arr =
[[2950 8335 8402 5600 6207 8744 7142 6521 5745 5697 7727 8211 5696 4283]
 [4859 7522 7261 5892 7109 7242 7555 6474 7391 6877 6899 7875 5797 6079]
 [3352 8111 8173 5707 7240 8161 7043 6935 6110 5429 7096 8701 5341 5279]
 [4799 7529 8273 5421 6380 7493 7063 6414 6404 6728 7480 7735 5862 5553]
 [1747 8731 9308 4659 7190 8785 7416 6752 5741 4984 7809 9382 4808 4321]
 [3853 7647 8112 5339 7155 7552 6900 6330 5901 5415 7943 7745 5915 6108]]
Indices start at 1.
(1, 1) -> 2950
(2, 8) -> 6474
(2, 12) -> 7875
(4, 5) -> 6380
(4, 9) -> 6404
(5, 7) -> 7416
(6, 10) -> 5415
(3, 11) -> 7096
(4, 4) -> 5421
(4, 8) -> 6414
(3, 1) -> 3352
(3, 12) -> 8701
(1, 11) -> 7727
(5, 3) -> 9308
(2, 6) -> 7242
(5, 1) -> 1747
(2, 9) -> 7391
(2, 10) -> 6877
(2, 3) -> 7261
(1, 5) -> 6207
(6, 6) -> 7552
(2, 13) -> 5797
(1, 3) -> 8402
(4, 3) -> 8273
(1, 8) -> 6521
(5, 9) -> 5741
(6, 9) -> 5901
(2, 1) -> 4859
(5, 14) -> 4321
(6, 8) -> 6330
(1, 6) -> 8744

X =
[[-0.137 -0.385 -0.093 -0.442 -0.028 -0.678 -0.831  2.043 -0.195 -0.322]
 [-1.734  0.090 -1.274 -0.336 -0.169 -1.503  0.105  0.140 -0.942  0.526]
 [-0.081 -0.604  0.521 -1.338  1.185 -0.924  1.188  2.310 -0.125  0.771]
 [-0.383 -0.017 -0.206 -0.586  0.104 -0.514  0.723  0.456 -0.400  0.670]
 [ 0.845 -0.637 -0.025  0.622  0.106  1.034  0.131 -0.707 -0.166 -0.863]
 [-0.439 -0.208 -0.697  0.379 -0.423 -0.091  0.223 -1.503 -0.503  0.135]
 [-0.417 -0.008 -0.754  0.987 -0.694  0.356 -0.668 -2.991 -0.153 -0.722]
 [-0.390 -0.184 -0.591  0.163 -0.492 -0.159  0.525 -1.199 -0.579  0.497]
 [-0.558 -0.615  0.051 -1.042  0.773 -1.244  0.303  2.392 -0.340  0.266]
 [ 0.124 -0.568 -0.502  1.017 -0.303  0.671 -0.548 -2.223 -0.145 -1.141]
 [ 0.329 -0.935 -0.168  0.391 -0.412  0.306  0.553 -0.884 -0.701  0.055]
 [-1.825  0.645 -1.377  0.317 -0.942 -1.091 -0.501 -2.331 -0.617  0.448]
 [ 0.096 -0.404 -0.355  0.692 -0.156  0.655  0.479 -2.745 -0.188 -0.318]
 [ 1.801 -0.512  1.356 -0.839  1.076  0.913  0.679  2.249  0.766 -0.178]]
Indices start at 1.
row 1 col 1: -0.137
row 14 col 3: 1.356
row 9 col 1: -0.558
row 9 col 4: -1.042
row 9 col 5: 0.773
row 12 col 9: -0.617
row 3 col 10: 0.771
row 4 col 6: -0.514
row 3 col 5: 1.185
row 5 col 3: -0.025
row 2 col 1: -1.734
row 10 col 5: -0.303
row 2 col 9: -0.942
row 1 col 6: -0.678
row 13 col 3: -0.355
row 7 col 7: -0.668
row 11 col 4: 0.391
row 9 col 10: 0.266
row 5 col 6: 1.034
row 13 col 7: 0.479
row 14 col 10: -0.178
row 12 col 7: -0.501
row 12 col 2: 0.645
row 14 col 6: 0.913
row 4 col 4: -0.586
row 7 col 5: -0.694
row 11 col 3: -0.168
row 11 col 8: -0.884
row 1 col 9: -0.195
row 7 col 3: -0.754
row 13 col 6: 0.655
row 6 col 5: -0.423
row 11 col 1: 0.329
row 14 col 9: 0.766

M =
[[ 14   2   2  16 -18  12  10 -18 -10  21   2 -13 -12 -19  27]
 [ 25 -59   1 -13  73 -23   2   4  -8 -57  -2  -6  56 -12 -22]
 [ -6 -15  12 -37  12  -7 -29  19 -26 -10  -4  22  15  27 -43]
 [  1  23  10  14 -24  23 -10 -15  34  19  -5  10 -27   5  15]]
Rows and columns are counted from 1.
row 1 col 1 => 14
row 1 col 5 => -18
row 4 col 6 => 23
row 2 col 10 => -57
row 3 col 1 => -6
row 1 col 3 => 2
row 3 col 7 => -29
row 3 col 8 => 19
row 4 col 7 => -10
row 1 col 2 => 2
row 2 col 1 => 25
row 2 col 4 => -13
row 1 col 13 => -12
row 2 col 14 => -12
row 3 col 5 => 12
row 3 col 11 => -4
row 3 col 9 => -26
row 2 col 11 => -2
row 4 col 8 => -15
row 1 col 12 => -13
row 4 col 13 => -27
row 2 col 6 => -23
row 1 col 10 => 21

x =
[[ 16  31  52 -25   6 -16  10 -29  13  18  42  59  26  58 -24]
 [ 17  14  45  35 -57 -16 -67  46  -2  26  27 -14  -3  34  -2]
 [ 15  32  54 -24   3 -16  12 -28  14  17  40  60  26  60 -25]]
Indices start at 1.
(1, 1) = 16
(3, 4) = -24
(1, 15) = -24
(3, 15) = -25
(2, 11) = 27
(3, 5) = 3
(2, 6) = -16
(1, 14) = 58
(3, 10) = 17
(2, 9) = -2
(3, 12) = 60
(3, 3) = 54
(3, 13) = 26
(2, 4) = 35
(3, 11) = 40
(3, 9) = 14
(3, 14) = 60
(1, 7) = 10

B =
21	3	11	79	-71	-15	-41	16	5	-55	-24	61	-44	-30
55	-23	30	13	-30	-48	41	-9	-4	-19	-35	22	-38	-6
-22	42	-15	1	-16	43	79	1	-30	9	-40	40	10	26
20	11	-12	22	0	-20	-41	-8	-8	15	-3	-12	17	-29
Rows and columns are counted from 1.
(1, 1) = 21
(1, 9) = 5
(3, 12) = 40
(1, 6) = -15
(1, 12) = 61
(3, 8) = 1
(2, 3) = 30
(4, 3) = -12
(2, 6) = -48
(3, 5) = -16
(2, 14) = -6
(2, 1) = 55
(4, 4) = 22
(4, 10) = 15
(2, 11) = -35
(3, 3) = -15
(2, 12) = 22

A =
[[5419 5365 6838 6279]
 [6158 5586 6338 8355]
 [7544 3111 5779 5277]
 [8243 7947 7269 4617]]
Indices start at 1.
(1, 1)	5419
(3, 2)	3111
(2, 2)	5586
(2, 4)	8355
(4, 4)	4617
(3, 3)	5779

data =
23,24,0,3,31
20,20,87,9,35
6,19,22,14,1
Indices start at 1.
row 1 col 1	23
row 3 col 3	22
row 3 col 5	1
row 1 col 2	24
row 3 col 2	19

grid =
-0.108,-0.208,-0.133,0.030
-0.194,-0.131,0.100,0.197
0.164,0.217,0.129,-0.088
-0.002,-0.160,-0.204,-0.090
-0.229,-0.077,0.093,0.249
0.193,0.081,-0.186,-0.216
-0.031,0.113,0.224,0.183
-0.240,-0.036,0.192,0.248
0.111,0.236,0.212,-0.037
Rows and columns are counted from 1.
(1, 1): -0.108
(2, 1): -0.194
(3, 3): 0.129
(7, 3): 0.224
(9, 1): 0.111
(7, 4): 0.183
(3, 4): -0.088
(5, 1): -0.229
(1, 3): -0.133
(3, 2): 0.217
(1, 4): 0.030
(4, 4): -0.090
(8, 3): 0.192
(6, 3): -0.186
(9, 2): 0.236
(6, 4): -0.216
(8, 2): -0.036
(5, 4): 0.249
(1, 2): -0.208
(7, 1): -0.031
(4, 2): -0.160
(2, 3): 0.100
(2, 2): -0.131

a =
48	-25	25	73	43	-27	26	57
-63	-75	61	-62	-68	-51	-39	3
-14	38	40	3	6	26	50	42
41	-51	-47	65	-27	-16	62	55
Rows and columns are counted from 1.
(1, 1)	48
(2, 4)	-62
(4, 1)	41
(4, 4)	65
(1, 8)	57
(2, 5)	-68
(1, 7)	26
(1, 6)	-27
(3, 8)	42
(2, 6)	-51
